In the data rows, the value 128 means zero.
Here are some points, one per row:
tensor([169, 101, 166, 58, 151, 196, 101, 94, 141, 106, 131, 100, 148, 117, 213, 42, 118, 76, 109, 206, 156, 92, 107, 44, 123, 162, 151, 165, 75, 127, 61, 121])
tensor([207, 106, 41, 130, 116, 137, 125, 119, 105, 111, 106, 195, 183, 102, 127, 149, 115, 151, 204, 122, 93, 114, 153, 80, 175, 108, 191, 58, 87, 172, 121, 73])
tensor([125, 172, 173, 143, 145, 154, 139, 171, 118, 114, 173, 111, 100, 66, 160, 99, 137, 174, 65, 87, 54, 196, 64, 196, 104, 95, 159, 87, 47, 95, 163, 127])
tensor([144, 161, 158, 150, 179, 89, 96, 74, 159, 127, 106, 190, 135, 109, 128, 96, 149, 223, 68, 207, 152, 123, 127, 97, 153, 189, 87, 181, 116, 188, 173, 82])
tensor([146, 141, 98, 70, 68, 132, 128, 131, 144, 117, 145, 156, 90, 82, 65, 130, 86, 120, 41, 121, 69, 197, 162, 157, 141, 122, 168, 123, 131, 95, 176, 177])
tensor([121, 96, 147, 208, 160, 94, 145, 148, 170, 135, 169, 130, 140, 193, 108, 107, 154, 204, 136, 122, 149, 158, 114, 108, 80, 94, 152, 129, 108, 43, 113, 107])
tensor([100, 117, 189, 109, 133, 124, 95, 198, 156, 68, 89, 201, 115, 104, 148, 131, 87, 195, 149, 69, 123, 43, 97, 148, 213, 72, 162, 168, 120, 82, 124, 115])
tensor([123, 148, 103, 142, 88, 155, 99, 124, 175, 66, 162, 108, 87, 204, 92, 165, 98, 81, 106, 78, 144, 163, 160, 103, 98, 207, 99, 168, 137, 101, 18, 82])
tensor([133, 72, 147, 100, 77, 146, 143, 145, 206, 154, 69, 115, 92, 97, 174, 110, 192, 64, 124, 173, 162, 70, 176, 45, 97, 96, 77, 119, 56, 126, 176, 96])
tensor([138, 187, 219, 166, 151, 157, 128, 194, 135, 186, 131, 167, 205, 159, 189, 166, 173, 41, 157, 121, 150, 195, 170, 207, 188, 162, 188, 161, 143, 198, 119, 94])
tensor([118, 130, 74, 69, 142, 57, 100, 230, 156, 86, 128, 121, 168, 93, 113, 82, 98, 191, 161, 105, 106, 58, 148, 138, 199, 154, 166, 174, 109, 137, 110, 63])
tensor([121, 76, 143, 181, 169, 100, 162, 153, 169, 222, 171, 168, 159, 176, 129, 111, 131, 155, 113, 142, 164, 127, 86, 127, 57, 97, 172, 119, 162, 78, 116, 104])
tensor([177, 165, 240, 115, 133, 132, 108, 80, 105, 89, 77, 143, 144, 133, 62, 158, 184, 207, 128, 142, 149, 146, 106, 84, 134, 173, 107, 189, 103, 185, 180, 114])
tensor([87, 160, 149, 154, 134, 166, 114, 218, 137, 142, 160, 111, 194, 112, 123, 120, 152, 101, 176, 204, 184, 148, 196, 174, 192, 147, 72, 139, 184, 147, 131, 167])
tensor([190, 133, 146, 122, 110, 161, 171, 116, 127, 144, 222, 117, 72, 153, 138, 161, 183, 126, 161, 113, 115, 48, 137, 213, 101, 140, 155, 117, 129, 166, 203, 142])
tensor([201, 64, 29, 119, 220, 76, 100, 45, 116, 96, 68, 129, 147, 144, 166, 112, 137, 135, 184, 91, 102, 165, 117, 177, 144, 149, 136, 157, 111, 67, 141, 157])
tensor([96, 116, 102, 185, 118, 127, 98, 147, 142, 129, 96, 105, 86, 68, 138, 127, 171, 110, 143, 111, 42, 40, 163, 109, 88, 170, 144, 147, 218, 178, 106, 205])
tensor([115, 82, 100, 150, 88, 150, 81, 125, 138, 185, 145, 115, 122, 176, 89, 99, 114, 131, 43, 64, 133, 100, 74, 104, 205, 119, 128, 115, 90, 155, 87, 160])
tensor([150, 207, 123, 137, 85, 130, 53, 81, 105, 112, 122, 126, 38, 176, 165, 120, 74, 127, 117, 91, 190, 136, 155, 144, 109, 70, 129, 73, 155, 143, 121, 111])
tensor([146, 168, 150, 102, 131, 135, 108, 128, 138, 141, 85, 169, 115, 122, 183, 149, 59, 163, 178, 150, 97, 97, 121, 92, 176, 116, 199, 229, 131, 66, 140, 83])
tensor([129, 159, 126, 123, 130, 79, 168, 186, 89, 155, 114, 172, 98, 74, 88, 128, 102, 122, 139, 122, 110, 159, 83, 121, 80, 121, 119, 122, 40, 192, 50, 200])
tensor([31, 165, 131, 50, 122, 105, 87, 138, 108, 152, 180, 122, 129, 133, 155, 128, 128, 149, 189, 127, 137, 210, 125, 78, 52, 105, 188, 115, 80, 108, 106, 189])
tensor([166, 93, 107, 129, 177, 117, 67, 90, 124, 120, 100, 76, 198, 111, 52, 122, 97, 143, 169, 114, 150, 136, 136, 191, 92, 47, 115, 142, 149, 137, 128, 123])
tensor([166, 136, 153, 125, 159, 62, 112, 114, 200, 138, 113, 41, 184, 116, 73, 88, 72, 154, 138, 138, 133, 142, 169, 121, 79, 45, 108, 83, 161, 134, 152, 88])
tensor([91, 105, 88, 195, 199, 155, 113, 157, 119, 112, 120, 99, 95, 142, 161, 222, 152, 129, 85, 116, 28, 117, 188, 73, 120, 82, 96, 153, 170, 183, 87, 134])
tensor([84, 129, 114, 151, 165, 167, 178, 155, 214, 136, 126, 133, 135, 164, 170, 171, 153, 149, 147, 186, 196, 176, 160, 201, 205, 161, 152, 122, 196, 161, 124, 147])
tensor([145, 124, 121, 142, 122, 164, 85, 166, 114, 126, 200, 88, 108, 71, 187, 137, 139, 160, 123, 139, 62, 96, 180, 106, 94, 207, 114, 69, 196, 145, 146, 147])
tensor([78, 70, 104, 162, 40, 187, 147, 101, 113, 70, 92, 134, 169, 169, 141, 130, 155, 130, 122, 126, 85, 119, 131, 147, 86, 167, 115, 136, 161, 155, 114, 160])
tensor([187, 121, 130, 126, 163, 129, 214, 115, 92, 108, 230, 102, 135, 126, 181, 149, 76, 103, 140, 118, 167, 83, 123, 151, 141, 151, 88, 147, 134, 164, 165, 188])
tensor([85, 175, 71, 105, 101, 83, 139, 90, 80, 154, 111, 108, 76, 75, 121, 129, 156, 101, 114, 86, 221, 93, 150, 149, 147, 66, 142, 98, 128, 129, 123, 73])
tensor([105, 142, 186, 169, 117, 136, 96, 87, 118, 161, 73, 180, 163, 113, 120, 176, 8, 190, 144, 209, 132, 84, 193, 87, 170, 169, 127, 189, 55, 75, 179, 130])
tensor([59, 136, 84, 51, 159, 108, 169, 192, 161, 171, 82, 153, 113, 187, 95, 140, 111, 170, 98, 143, 165, 174, 152, 65, 70, 154, 207, 109, 121, 126, 122, 184])
tensor([166, 0, 143, 122, 92, 127, 77, 171, 134, 126, 68, 38, 95, 70, 174, 194, 153, 101, 103, 112, 184, 147, 90, 144, 78, 169, 140, 200, 68, 202, 179, 74])
tensor([105, 171, 65, 137, 105, 150, 133, 110, 106, 121, 136, 107, 135, 33, 131, 119, 129, 141, 53, 99, 198, 168, 90, 133, 165, 143, 128, 59, 110, 117, 104, 67])
tensor([167, 62, 177, 203, 148, 120, 185, 102, 127, 84, 121, 174, 136, 124, 42, 70, 54, 98, 136, 138, 142, 160, 141, 65, 117, 80, 194, 96, 194, 122, 137, 92])
tensor([121, 150, 138, 163, 155, 169, 174, 103, 166, 74, 203, 102, 137, 138, 121, 182, 125, 98, 149, 125, 177, 101, 131, 171, 172, 119, 110, 120, 71, 140, 141, 223])
tensor([123, 134, 99, 107, 107, 152, 226, 177, 85, 147, 152, 127, 73, 54, 79, 119, 155, 184, 172, 144, 83, 187, 125, 164, 92, 89, 91, 154, 75, 82, 88, 107])
tensor([112, 85, 215, 58, 158, 94, 123, 113, 150, 42, 71, 59, 110, 81, 147, 148, 201, 48, 117, 206, 147, 122, 117, 62, 134, 93, 135, 124, 105, 80, 142, 126])
tensor([34, 113, 109, 52, 190, 142, 148, 157, 73, 163, 169, 173, 65, 145, 93, 101, 111, 158, 161, 135, 150, 134, 95, 101, 86, 122, 150, 113, 73, 176, 75, 150])
tensor([50, 116, 126, 164, 114, 126, 155, 111, 80, 80, 121, 134, 227, 136, 180, 195, 85, 88, 47, 111, 101, 95, 151, 141, 56, 129, 64, 133, 115, 133, 135, 119])
tensor([168, 121, 93, 108, 196, 154, 90, 115, 150, 140, 106, 105, 155, 164, 95, 94, 120, 94, 178, 21, 94, 164, 130, 79, 144, 139, 86, 124, 121, 124, 245, 96])
tensor([73, 121, 168, 109, 96, 104, 150, 61, 103, 74, 142, 141, 110, 165, 165, 103, 171, 157, 130, 58, 136, 139, 203, 121, 110, 146, 42, 133, 184, 130, 51, 87])
tensor([127, 122, 98, 64, 137, 81, 132, 152, 189, 91, 133, 159, 193, 116, 142, 144, 139, 158, 190, 121, 46, 71, 58, 149, 201, 136, 157, 45, 103, 130, 115, 90])
tensor([80, 123, 106, 150, 119, 137, 139, 119, 99, 201, 120, 124, 98, 68, 99, 121, 144, 119, 109, 60, 187, 124, 92, 126, 178, 191, 87, 84, 97, 64, 114, 94])
tensor([117, 208, 106, 167, 119, 108, 64, 130, 91, 120, 163, 84, 100, 208, 82, 195, 121, 44, 135, 172, 108, 92, 81, 128, 108, 180, 100, 119, 137, 69, 84, 73])
tensor([80, 98, 101, 84, 107, 109, 112, 92, 51, 173, 177, 153, 143, 161, 96, 85, 147, 88, 73, 140, 55, 157, 143, 127, 204, 41, 100, 148, 127, 157, 162, 119])
tensor([148, 158, 140, 113, 149, 118, 106, 227, 81, 188, 128, 202, 161, 152, 110, 137, 168, 117, 115, 109, 135, 126, 79, 41, 60, 108, 161, 113, 199, 58, 135, 183])
tensor([67, 123, 123, 210, 126, 170, 115, 127, 129, 82, 106, 115, 110, 182, 158, 119, 207, 108, 119, 140, 19, 123, 148, 119, 107, 137, 138, 142, 126, 145, 112, 122])
tensor([149, 125, 173, 87, 110, 163, 66, 43, 199, 163, 179, 160, 128, 87, 102, 192, 177, 165, 156, 193, 156, 114, 58, 119, 114, 127, 78, 188, 158, 151, 160, 114])
tensor([189, 208, 153, 131, 176, 195, 179, 151, 143, 144, 104, 102, 183, 116, 137, 140, 177, 141, 118, 114, 179, 96, 174, 137, 168, 117, 82, 156, 167, 102, 56, 207])
tensor([165, 92, 95, 98, 147, 116, 86, 92, 170, 104, 87, 225, 180, 120, 130, 130, 137, 120, 190, 64, 111, 136, 150, 143, 121, 132, 80, 48, 65, 103, 163, 146])
tensor([112, 81, 162, 158, 91, 58, 79, 66, 81, 215, 119, 98, 96, 156, 90, 93, 139, 113, 108, 127, 90, 141, 162, 168, 202, 131, 154, 107, 103, 98, 110, 186])
tensor([149, 64, 130, 152, 83, 66, 126, 229, 90, 137, 173, 172, 155, 171, 156, 118, 119, 182, 152, 135, 182, 172, 86, 93, 72, 98, 156, 149, 179, 103, 124, 157])
These points spread out most along one direction. How many in every 100 of the points above lie lower along it than each point below? Round to a whole number. More than half of the points above lie lower than the first one.
tensor([150, 88, 120, 109, 202, 200, 82, 143, 162, 130, 71, 130, 121, 133, 76, 75, 41, 80, 187, 116, 105, 157, 97, 181, 86, 115, 66, 119, 164, 118, 202, 93]) 53
tensor([82, 196, 127, 144, 107, 118, 115, 59, 71, 127, 87, 139, 76, 76, 135, 107, 90, 81, 120, 93, 188, 129, 68, 136, 143, 134, 142, 91, 184, 122, 127, 127]) 53
tensor([150, 90, 161, 104, 144, 127, 85, 86, 173, 88, 162, 175, 112, 81, 109, 138, 172, 83, 96, 208, 175, 114, 137, 111, 154, 120, 142, 198, 133, 122, 86, 97]) 68
tensor([112, 128, 134, 195, 143, 96, 151, 98, 152, 132, 145, 111, 207, 143, 89, 46, 107, 137, 165, 140, 140, 110, 90, 119, 54, 114, 211, 136, 136, 115, 102, 90]) 23
tensor([114, 95, 135, 82, 69, 134, 180, 94, 95, 199, 107, 33, 132, 137, 119, 162, 97, 157, 127, 111, 102, 170, 57, 88, 215, 141, 109, 84, 157, 103, 89, 115]) 45
tensor([133, 209, 54, 180, 38, 142, 104, 158, 86, 108, 46, 86, 99, 230, 125, 82, 139, 119, 113, 178, 175, 104, 97, 158, 128, 91, 85, 127, 127, 109, 179, 114]) 57
tensor([186, 88, 150, 109, 160, 213, 149, 148, 51, 99, 150, 108, 88, 123, 117, 159, 158, 138, 117, 156, 111, 85, 218, 196, 114, 167, 175, 65, 135, 142, 134, 139]) 72
tensor([175, 131, 120, 92, 101, 49, 179, 158, 125, 156, 158, 178, 78, 74, 98, 84, 111, 81, 62, 131, 57, 169, 122, 189, 115, 160, 120, 134, 106, 101, 144, 154]) 19
tensor([179, 173, 89, 99, 129, 128, 248, 106, 123, 94, 176, 107, 131, 144, 165, 142, 153, 115, 105, 108, 149, 82, 150, 188, 106, 159, 139, 176, 132, 127, 227, 164]) 72
tensor([162, 132, 102, 94, 59, 158, 125, 97, 147, 192, 127, 130, 134, 114, 165, 85, 86, 142, 64, 139, 46, 189, 117, 157, 146, 53, 112, 145, 115, 134, 90, 161]) 34
tensor([74, 165, 159, 115, 75, 137, 198, 63, 135, 127, 94, 114, 151, 141, 132, 154, 119, 94, 115, 76, 88, 73, 149, 143, 57, 158, 138, 137, 170, 172, 84, 91]) 74
tensor([143, 185, 127, 196, 129, 114, 185, 132, 165, 85, 185, 83, 129, 104, 149, 114, 128, 99, 193, 135, 169, 148, 129, 70, 192, 148, 106, 134, 130, 195, 158, 223]) 77
tensor([155, 156, 138, 154, 112, 61, 108, 149, 94, 106, 69, 118, 56, 236, 186, 150, 108, 123, 100, 191, 145, 143, 89, 143, 135, 143, 59, 44, 177, 146, 117, 106]) 57
